Named moves, each a turn or a mirror, and the order they were made in; the first pair answered:
move k4:
[ 23.0  10.1   2.2  -9.6  26.8   2.2 -18.2  -7.6  -5.2 -11.6   0.4   4.0
   2.6 -29.9  10.5  12.3   9.6]  ->  [ 26.8  11.0  15.2 -11.2  30.8   5.5 -24.1  -6.8  -8.1  -8.2   8.7   2.7
   3.8 -26.7   5.9  19.4   5.6]
[ -8.1  33.0  28.5  -2.8  -7.5   7.4  22.0  -7.7   9.4  36.8  21.7 -22.1
  -9.0   4.0 -16.8  -3.5  23.1]  ->  [ -8.1  41.3  -6.3   2.2  -5.5   0.9  30.0 -10.3   7.7   3.6  -0.3 -19.2
   8.4 -16.5 -10.1 -34.1  41.2]
[  9.7  -9.4 -12.5  12.0 -20.3 -18.1  11.1  25.5  -3.1 -17.8 -22.8   8.3
   4.0 -17.0   8.5  -9.7  -3.1]  ->  [ 18.3  -7.4  19.5  12.3 -17.5 -17.8  -0.6  26.4  -6.5  14.9  -0.2   5.8
  -6.9   7.7   2.3  24.1 -15.1]
[-69.6   4.1   4.9  11.2  14.2  36.9  -3.0 -24.0 -25.5   7.4  18.3 -42.4
  12.6  -7.8  16.8  15.5 -18.1]  ->  [-66.6   1.4 -17.9  13.4  12.6  29.4  -2.4 -22.5 -24.7  -0.9  14.9 -37.6
  14.4 -21.6  28.2   2.1 -16.7]
move k291:
[ 37.6 -14.5 -20.4 -16.1 -14.9 -12.4 -26.4  -7.7  -2.4   1.0   4.1   9.7
 -26.8  -0.9 -18.5   2.1 -16.6]  ->  [ 19.1  -2.2 -19.6 -12.8 -14.9   2.1 -25.7 -18.4  -7.4   9.7  21.1  -6.3
 -22.9   1.8 -21.4   9.0 -17.9]
[ -9.8  56.4  40.3 -12.6 -48.2  18.9  35.1  29.5  -0.3  16.5  14.4  22.7
  39.6  12.0  15.1  15.7  13.1]  ->  [  1.0  55.6  37.1 -13.8 -53.0   8.6  37.5  19.9   5.7   9.8   9.7  28.8
  36.3  18.3  15.3  20.5   9.9]
[ 19.8  32.9  -9.0   5.2 -40.2 -25.7  18.4 -13.1  12.5 -10.0  11.9   1.7
   6.0  -5.9 -19.0 -21.5  21.8]  ->  [  0.4  45.5   0.0  10.6 -35.0  -8.4  14.2 -30.1   5.3  -0.7  28.0 -15.1
  -1.9 -12.4 -17.8 -24.0  10.5]
[ 22.5 -14.3  28.6  19.2   7.1 -30.8   3.7  30.1   2.4  32.9  -6.2   2.5
 -14.5  26.4 -21.6  40.6 -27.6]  ->  [ -0.8 -17.0  31.7  20.9  13.9 -10.9   0.6  20.5  -2.4  43.6  10.2  -6.4
 -17.8  20.6 -24.0  39.9 -23.5]
move k303:
[-41.7 -46.8  19.4  -0.2  30.6  -8.2 -34.0   1.0 -19.4  -5.6   0.0 -15.4
  18.3  11.5  29.2  30.0 -53.3]  ->  [-15.9 -14.9  44.7  21.9  13.8 -30.3  -8.5  50.7   5.8  -2.3  -3.3  16.8
  45.7  14.7  28.2  50.3 -26.4]
[-25.1 -28.0 -12.6  -2.9   2.9 -18.4   3.6  40.7 -10.2 -38.2 -41.1   3.8
  40.4 -26.5  44.5  -0.2  -5.8]  ->  [-25.0 -33.7 -16.7  -2.0   2.0 -18.7  -3.0  29.4 -17.6 -39.3 -42.1  -4.1
  45.2 -37.2  41.8   0.7  -8.6]
[ 20.6 -25.3  -5.1 -10.7  -3.2 -13.5 -13.1   2.6  -0.7  -9.4 -12.9  -0.4
  -5.6  -3.3 -16.0  -8.5 -13.6]  ->  [ 29.1 -24.9  -5.1 -15.3   1.5 -20.3  -2.3  14.0   6.1  -2.2 -15.8   2.8
  -4.8  -5.6 -12.3  -0.7  -7.7]
[ 58.7  -5.2   4.9   4.0 -17.6  -4.9  38.0  20.1  -1.0  24.7 -10.0  18.3
 -17.2 -10.6 -26.7  18.0  51.1]  ->  [ 26.4 -38.2 -30.9 -13.1   3.9  25.5  17.4 -36.0 -29.4   9.8  -2.1 -19.4
 -45.6 -21.4 -22.3  -3.7   7.5]
move k550:
[ -5.7   2.7 -13.1   6.3  35.9  -2.0   4.0 -20.5  -0.2   2.0   5.3  25.2
 -14.8   2.2 -13.7 -21.9   2.2]  ->  [  7.8   2.2  -0.6   3.0  41.1  -6.0  14.3 -17.1   9.0  17.5   7.0  31.8
 -21.5  11.2 -17.4 -14.7  -0.4]
[  5.3 -16.9  -1.4  -9.6   1.8  16.4 -20.0 -11.4 -14.5  -1.2   0.9  -9.4
 -18.7   5.9 -22.7   3.8  -3.4]  ->  [ 13.2 -12.1  11.1 -15.0   3.7  15.7 -15.2 -10.3 -16.9  13.6   8.9  -9.2
 -15.8   9.8 -21.0  17.3  -6.6]
[-15.1  26.0 -14.0  10.1  -6.3  27.9   8.5  -7.0   9.4  -2.4   0.2  -5.2
   8.7 -21.0   2.3 -24.4  22.7]  ->  [  5.1  13.0 -21.5   2.1  -8.3  21.7  10.0 -10.6  11.4  -4.8   1.0   0.5
 -11.4 -14.1 -10.7 -29.4  20.0]
Now pairs of rows:
Between the rows of a pair lie 2 to 3 moves.
[  2.4 -35.7 -14.6 -15.8  41.7 -16.1 -38.1 -35.9 -31.6  -4.1  12.0 -35.6
 -47.9  -4.5 -15.4  13.5 -28.4]  ->  [-10.8  42.6  -0.9  15.1   1.9 -43.9  20.5  34.1   6.4 -19.8 -19.0  14.5
  43.4 -23.2  21.6  17.9  38.6] | k303 k550 k4
[ 64.9 -27.6   0.5 -10.3   7.0 -15.5 -17.6 -28.9   9.5  22.4  16.6  -5.7
 -62.1  19.7 -31.7 -17.0  24.1]  ->  [ 50.2   1.4  38.0  13.1  -5.8 -47.5   4.3  44.9  21.2   8.6  -3.6  34.9
  17.3  21.6   6.5  27.2  45.7] | k550 k550 k291
[-39.4   2.1 -29.1  -5.9 -13.1  -9.0  15.0   5.2 -10.9 -53.8 -37.8  -1.5
  17.7 -36.9  24.1 -38.6  -2.2]  ->  [-72.5  30.9  40.0   4.1 -15.0  38.0  12.8  -4.8  -5.2  19.8  23.7 -30.5
  -3.8   7.7  11.0  36.6 -13.9] | k303 k291 k4
[ 11.8   8.6  16.7 -22.4  -8.6  54.5  -7.4 -43.0   8.7  34.2  41.2 -27.9
 -63.4  -8.3 -59.1   8.2  -9.8]  ->  [ 22.7  40.5 -38.2 -16.2 -35.9  13.0  24.6 -12.8  26.4 -21.2  -5.5  12.8
 -13.5 -53.0 -42.0 -54.5  42.2] | k303 k4
[ 10.4 -35.8   5.8 -23.5  24.2  13.7 -34.8 -34.5 -25.4  15.0  24.4 -26.6
 -34.7  21.9  -6.6  24.5 -39.6]  ->  [ 44.3  11.6  31.1   9.9 -15.1 -29.4   8.4  46.3  15.0   7.9  -5.7  40.0
  15.7  19.5  -2.0  15.8  19.1] | k4 k303 k4
[ 27.3 -10.4 -18.1   9.4  -5.3 -41.1  13.2  21.0   8.2 -28.0 -27.6  33.2
   9.7 -13.1   2.7 -39.6  19.8]  ->  [ -5.3  17.8  24.5  22.1  -6.8 -28.5  25.6  35.0  13.7  -5.5   1.1  32.2
  44.8  -7.2  23.8  -0.1  18.5] | k550 k550 k550
